Each named turn below is shown by a few rows before and after it. Which turns, in which order, take the first row of each later pair to the second? The first pair is answered.
turn Dake:
[ 0.83 -1.68  1.35 -0.71  0.34 -0.06  0.28 -1.68  0.44  2.55 -0.02  1.51] => [ 0.50 -1.99  1.10  0.33  0.87  0.17 -1.17 -1.75  0.76  2.04 -0.50  1.36]
[ 0.15 -0.83 -0.02  1.44  0.94 -0.63  0.73  0.32 -1.71 -0.36  0.32  1.77] => [ 0.40  0.02  0.46 -2.39 -0.10  0.09  0.30 -0.75  0.85  1.21  0.40 -1.34]
[ 0.15 -1.01 -1.01  0.57  0.76  1.13 -1.04 -1.48  2.85  1.29 -0.95 -1.14] => [ 0.35 -1.47 -1.17  2.08  0.85  0.14  2.18 -0.11 -0.74  0.81  0.25  2.28]
[-1.37 -0.93 -1.60 -0.88  0.03 -1.35  0.20  0.32  0.07  0.56 -1.02  0.62] => [-1.44 -0.88 -1.63 -1.03  0.04 -1.20 -0.06  0.26  0.37  0.76 -1.09  0.26]
turn mepa:
[ 0.53  0.96  0.60 -0.99 -0.60 -0.76  2.01  0.20 -0.95 -0.19  0.48  0.72] => [ 0.02  1.50  0.45  0.25 -0.58 -0.85  0.80 -0.12 -0.70 -2.02  0.27  0.37]
[ 0.60 -1.67 -1.00  1.10  0.61  0.91 -2.04 -0.20  0.57  1.05 -0.17  0.03] => [ 0.84 -1.08 -0.72 -1.05  0.06  0.87 -1.20 -0.45  1.18  1.79  0.23 -0.99]
[ 0.91 -0.67  0.43  1.00  0.32 -0.66 -0.78  0.83 -0.83  1.05  0.70  1.22] => [ 1.08  0.71  0.77 -1.43 -0.73 -0.69 -0.42  0.14  0.36  1.02  1.17 -0.71]
[ 0.18 -2.65 -0.74 -1.23  0.74  0.90 -0.96  0.46  1.38  3.48 -1.09 -0.46] => [-0.54 -0.49 -0.65 -0.96 -0.10  0.56 -2.64 -0.76  2.63  0.07 -0.91 -3.01]
turn gami:
[ 0.27 -0.31  0.54  0.82 -1.08 -0.06  1.55 -0.02 -0.38  1.40  1.68  1.48] => [-0.05  0.14  0.52  1.47 -1.26 -0.39  1.34 -0.09 -0.53  0.14  1.85  1.37]
[ 0.55  3.04 -1.41 -0.14 -1.13 -0.54  1.42 -1.82 -1.43 -2.68  0.63 -0.89] => [ 0.43  2.96 -1.38 -0.71 -1.11 -0.18  0.05 -2.32 -0.06 -2.51  0.26 -2.02]
[ 0.27 -0.25 -0.88  0.62  0.25 -0.31 -1.47  0.18 -0.73 -0.11 -0.83  0.37] => [ 0.21 -0.34 -0.88  0.44  0.28 -0.21 -1.57  0.15 -0.48  0.05 -0.78  0.23]
[-0.12  0.85  0.27  0.35 -0.37 -0.97  0.76 -0.12 -1.20 -0.90  0.68  0.52] => [-0.32  1.00  0.07  0.35 -0.39 -0.84  0.03 -0.50 -0.56 -1.46  0.51 -0.13]
turn kemud:
[-0.46 -0.38 -0.82  0.81 -0.43 -0.38 -0.59 -0.18  0.68 -2.98  1.21 -0.23] => [ 0.25 -1.38 -0.72  0.02 -0.28 -0.40  1.79  0.79 -0.91 -0.94  1.59  1.68]
[-0.37  1.40  1.33 -2.94 -0.64  0.19  4.09 -0.64 -2.47 -0.34  1.51  0.03] => [-1.18  2.78  1.19 -2.33 -0.85  0.39  1.00 -1.88 -0.24 -2.96  0.95 -2.71]
[-0.05  1.35  0.66  0.38 -1.25 -0.79  0.74  0.15 -0.54 -3.26  1.04  0.54] => [ 0.43  0.85  0.77 -0.93 -1.19 -0.73  2.36  0.53 -1.09 -1.26  1.26  1.33]

(two turns a pair)
[-1.40  2.90 -0.23  2.42 -0.85 -1.84  0.23 -1.54 -1.58 -5.45  1.86  0.46] => [-0.01 -2.68 -0.78  3.07  1.96 -0.15  0.97  0.61 -2.73  2.24  0.08  4.99] => gami mepa
[-1.06 -2.23 -0.09  1.39  0.52 -1.64 -0.72 -1.31 -1.34 -1.01 -0.46  1.88] => [-1.33 -0.57  0.21  0.38 -0.49 -1.88 -1.28 -2.16 -0.24 -2.74 -0.04 -0.19] => Dake mepa
[-0.02 -0.80  0.07  1.36  0.06  0.10  0.84  0.88 -1.35 -0.03  0.06  1.12] => [-0.29 -0.95 -0.15  1.88  0.45  0.48 -1.01  0.58 -0.21 -0.33 -0.49  0.29] => Dake Dake
[-0.69 -0.36  0.62 -0.24 -0.09 -0.60  0.64 -0.75  1.19 -0.65  1.31 -1.68] => [-0.40 -0.94  0.69 -0.83 -0.01 -0.43  1.01 -0.50  1.27  0.50  1.18 -1.51] => gami gami
[-3.07  1.29  0.82  2.33  0.69 -1.65  0.91  0.81 -2.52 -2.28 -0.17  1.89] => [-2.60  3.10  1.59 -2.10 -1.10 -1.78  2.35 -0.09 -0.91 -1.43  0.77 -0.78] => gami Dake
[ 1.06  1.23  0.37 -0.41  1.65  1.79 -3.02 -2.08  0.86 -2.41  0.93 -0.14] => [ 1.62 -1.08  0.11  0.11  2.77  2.34 -2.87 -1.22  0.18  0.44  0.18  1.57] => gami mepa
[ 0.40 -1.39  0.35  0.43  0.22  0.18 -1.32  0.14 -1.06  1.91 -0.82  1.95] => [ 0.31 -1.27  0.36  0.12  0.27  0.53 -2.17 -0.15 -0.18  1.97 -0.98  1.17] => Dake Dake
[-0.87  1.29  0.11 -2.75 -1.32  0.35  0.47  0.00  2.80  1.09  0.77 -2.76] => [-0.57  1.09  0.02 -1.20 -1.40 -0.72  3.96  1.36 -0.79  0.30  2.08  0.71] => mepa Dake
[-1.03  0.18  0.39  0.32 -0.09 -0.59 -0.59  1.10  0.00 -1.51 -0.46 -0.46] => [-0.95  0.55  0.56 -0.74 -0.55 -0.72  0.34  1.03 -0.14 -1.32 -0.09 -0.66] => Dake gami
[ 0.79 -1.10 -0.37 -1.19  0.00 -0.69 -0.61 -0.19  1.48  1.42 -0.49 -0.82] => [ 0.76 -0.40 -0.22 -1.87 -0.55 -0.97  0.57 -0.17  1.01  1.13  0.21 -0.76] => Dake mepa
[ 1.26  0.68 -0.46 -0.43 -0.49  0.16  1.35  0.26 -2.16 -0.76  1.22  0.72] => [ 1.21  1.05 -0.32 -1.26 -0.78  0.20  1.31 -0.01 -1.68 -0.70  1.26 -0.07] => gami kemud
[ 0.12 -1.91 -0.26 -0.83  1.90  0.29  0.44 -0.31 -0.16 -0.54 -1.38  0.24] => [-0.08 -1.79 -0.28 -0.70  1.72  0.35 -0.17 -0.57  0.23 -1.24 -1.36 -0.12] => kemud kemud
[-0.04 -0.50 -2.21  1.26  1.94  1.09  1.07  0.61 -0.40  1.33 -0.07  1.74] => [-0.21 -0.63 -2.36  1.56  2.12  1.36 -0.43  0.31  0.58  1.04 -0.66  0.73] => Dake Dake
[-0.63 -0.13 -1.95  0.95  0.00  0.01 -2.75 -0.58  1.48 -2.76  0.26 -0.49] => [ 0.21 -2.74 -2.03  0.19  1.10  0.96 -1.73  0.37  1.24  1.64 -0.36  1.32] => gami mepa
[ 1.90  1.20  0.25 -2.64 -1.48  0.45  3.77 -0.26 -1.75  1.72  1.78  1.96] => [ 1.19  2.28  0.06  0.43 -1.49 -0.48  2.91 -0.27 -2.95 -2.28  2.08  2.49] => mepa kemud
[ 0.89  1.47  1.19 -1.19  0.56 -0.38  1.79 -1.89 -0.31 -1.41  1.12 -0.05] => [ 1.23  0.35  1.13 -1.39  1.01 -0.12  2.40 -1.45 -0.70  0.35  0.79  0.90] => mepa kemud
[ 0.16 -0.02  0.48 -1.64 -0.75 -1.03  0.24  0.29  1.07 -1.92  0.87  0.28] => [ 0.49 -0.84  0.34 -1.70 -0.40 -0.93  1.26  0.86  0.29 -0.22  0.75  1.42] => mepa mepa
[-0.54  1.30 -0.54  0.17 -0.58  0.46 -1.70 -0.19  0.00 -1.54  0.56 -2.45] => [ 0.38 -0.24 -0.49 -1.93 -0.30  0.99  0.70  0.81 -0.60  2.61  0.58 -1.00] => mepa Dake
[ 1.07 -0.08  1.17 -0.41 -1.87 -0.68 -0.51  0.09 -0.05 -3.24 -0.01 -0.89] => [ 1.31 -0.81  1.24 -1.82 -1.63  0.14 -1.15 -0.22  1.32 -1.19 -0.65 -1.71] => gami gami
[-0.86 -0.65 -0.46 -0.41  0.28  1.39  0.20  0.59  2.38  1.34 -1.13 -1.09] => [-0.77 -0.46 -0.42  1.14  0.21  0.45  2.55  1.49 -0.53 -0.03 -0.19  1.41] => mepa Dake
[-0.93  2.37  0.05 -0.97 -1.94  0.80 -1.74 -2.31  0.13 -1.10  0.33 -2.04] => [-1.20  1.80 -0.21  1.70 -1.16  0.55 -2.19 -1.79 -1.14 -2.44  0.16 -0.45] => Dake gami
[ 0.00  0.56 -0.37 -0.24 -0.11  0.85 -1.55 -1.08  2.18 -0.28  0.10 -1.88] => [ 0.46 -1.61 -0.61  0.52  1.02  1.09 -0.32  0.12  0.63  2.35 -0.32  0.94] => mepa kemud
[ 1.82 -1.17 -1.00  0.75  1.11 -1.84  1.98  0.99 -1.63  0.59 -1.89  4.66] => [ 2.06  1.49 -0.25 -3.80 -1.04 -2.32  3.85 -0.23 -0.11  0.26 -0.67  1.56] => gami mepa
[ 0.13  0.46  0.58 -0.48  0.08 -1.38  1.87  0.46 -0.49  0.29  0.63  1.11] => [-0.38  1.21  0.45  0.08 -0.09 -1.15 -0.49 -0.43  1.08 -1.48  0.12 -0.80] => mepa Dake
[-0.38  1.31  0.16  2.21 -1.22 -0.73  1.35  0.08 -0.90 -4.01  1.65  0.84] => [ 0.10  2.07  0.61 -1.34 -2.26 -0.59  3.08 -0.25 -0.18 -2.24  2.22 -0.42] => mepa mepa
[ 0.00 -0.18 -0.23 -0.40 -1.64  1.14 -0.83 -1.12  1.14  0.39  0.31 -1.78] => [ 0.48 -0.53 -0.16 -0.83 -1.82  0.72  1.66 -0.35 -0.57  1.35  0.96  0.07] => Dake mepa
[-1.31  2.62 -0.18 -1.49 -2.24  0.24 -2.75 -0.88  2.82 -2.78 -0.09 -3.15] => [ 0.48 -0.09  0.09 -4.91 -1.77  1.01  1.31  0.67  1.43  4.07  0.14 -0.47] => mepa mepa
[ 0.30 -0.26  0.66 -2.10 -0.06 -0.22  1.59  0.13 -0.26  1.25 -0.36 -0.17] => [-0.42  1.12  0.47 -0.13 -0.43 -0.81  0.39 -0.36 -0.38 -2.28 -0.10 -0.77] => gami mepa
[-1.05  1.53 -0.17 -0.39  0.94 -0.99 -1.24  0.04  0.23 -1.74  0.21 -0.30] => [-0.55  1.44 -0.03 -1.39  0.49 -1.33  0.93  0.59 -0.79 -0.45  0.79  0.48] => Dake kemud
[-0.09 -1.12 -0.72  1.38  1.47  1.25 -3.04 -0.22  1.27  0.07 -1.11 -0.42] => [ 0.79 -1.33 -0.27 -0.24  0.72  0.42  1.84  1.09 -1.64  2.03  0.39  2.21] => gami Dake
[ 0.48  2.16  0.01  2.56 -0.23 -0.10  3.90  1.51 -3.97 -1.66  0.84  1.98] => [-0.32  4.49  0.33  0.29 -1.29  0.65 -0.36 -0.91  0.73 -3.72  0.18 -3.85] => kemud kemud
[ 1.60 -0.93  0.84 -1.39 -0.22  1.29  1.43  0.38 -0.85  2.44  0.36  0.51] => [ 0.69  0.84  0.95 -1.36 -0.93  1.28 -1.26 -1.16  1.29 -0.50  0.20 -2.51] => mepa gami
[ 0.63  0.04  0.04 -1.22  0.14 -0.61  1.40  1.14 -1.65  0.85  1.62  0.67] => [ 0.35  1.10  0.23 -2.16 -0.52 -0.64  0.49  0.33 -0.22 -0.25  1.67 -1.23] => gami kemud
[ 0.42 -1.04  0.21 -0.56  0.43  0.69  1.95  0.93 -1.01  2.14 -0.06  2.24] => [-0.69  0.33 -0.20  2.40  0.62  0.61 -2.14 -0.09  0.44 -2.24 -0.64  0.32] => kemud kemud
[ 1.19  0.91  1.04 -1.44 -0.86  0.65 -0.55 -0.69  1.47  1.20  0.68 -2.41] => [ 1.31 -1.30  0.62  1.77  0.68  0.59  0.54  0.91 -1.36  2.16  0.43  1.52] => mepa kemud
[-0.03 -0.09  0.13 -1.38  0.55  0.70 -1.25 -0.56  2.03  1.65 -0.80 -1.67] => [ 0.32  0.68  0.47 -2.60 -0.37 -0.14  1.75 -0.04  0.34  1.64  0.43 -0.74] => Dake mepa
[ 0.39 -1.50 -0.23 -0.79  0.59  0.64  1.01  0.67 -0.51  2.56 -0.43  1.02] => [ 0.25 -1.90 -0.35 -0.20  0.96  0.85  0.15  0.50 -0.24  2.45 -0.74  1.07] => Dake gami
[-0.84  1.97 -0.17  0.17 -1.25 -0.42  0.00 -0.46 -0.74 -2.66  0.54 -1.60] => [-0.79  1.11 -0.47  1.76 -0.73 -0.64  0.30  0.16 -1.82 -2.79  0.35 -0.07] => gami Dake
[-0.64 -0.72 -0.80  0.04  1.16 -0.28  0.31  0.96 -0.85  1.77 -1.10  2.20] => [-1.55  1.71 -0.62  0.67  0.25 -0.95 -1.03 -0.07  0.00 -2.24 -0.69 -0.04] => mepa kemud
